Families of rows that turns and mirrors carry onto each other, the same ones carrying the whole set onto itself: the rest of each named row's family, in list order:
5 families of 4 rows:
Z: 17, 33, 28, 41, -14, 19, -63, 17, -2, 2, 7, 10, 8
N: -1, 31, -19, 23, -35, -20, -19, -18, 51, -24, 26, 8, -5
M: -11, 36, 1, 22, -30, -15, -9, -21, 51, -36, 21, 12, -3
V: 20, 25, 22, 33, -38, -6, -69, 20, 58, -12, 15, 11, 6
Y: 29, 25, 24, 35, -9, 18, -49, 22, -5, 10, 8, 8, -8
H: 21, 42, 15, 36, -25, 5, -63, 32, 55, -20, 31, 8, 9
B: 26, 40, 10, 38, -20, -2, -59, 28, 57, -28, 10, -3, 5
P: 32, 32, 27, 34, -19, 31, -36, 28, 4, 21, 10, 22, -9
G: -2, 33, 15, 15, -33, 17, 17, -4, 1, -20, 15, 22, -27
C: -15, 49, -2, 13, -25, -33, -11, -10, 41, -25, 27, -1, -12
X: 27, 23, 0, 29, -28, -3, -52, 20, 65, -22, 10, -3, 8
K: -6, 26, 13, 0, -24, 12, 8, 0, -9, -21, 6, 6, -6
J: 1, 50, -6, 2, -25, -18, 0, -12, 44, -14, 21, -5, -28
W: -5, 34, 19, -7, -24, 1, 23, 3, 19, -15, 16, 17, 1
Q: 25, 34, 29, 17, -30, 32, -58, 23, 7, 1, -1, 11, -16
A: -4, 29, 9, -6, -25, 19, 13, 5, 1, -13, 24, 12, -7
E: -15, 43, -8, 19, -40, -26, -15, -12, 42, -25, 36, 9, -3
L: 31, 32, 3, 43, -37, 13, -67, 33, 32, -30, 25, 2, 3
S: 14, 46, 36, 31, -26, 31, -36, 26, 0, 18, -1, 20, -13
U: -8, 36, 21, 9, -33, 16, 6, 10, -15, -19, 1, 19, -7

Same family as C: Y, H, A
Same family as L: Z, J, W
Same family as X: N, S, U

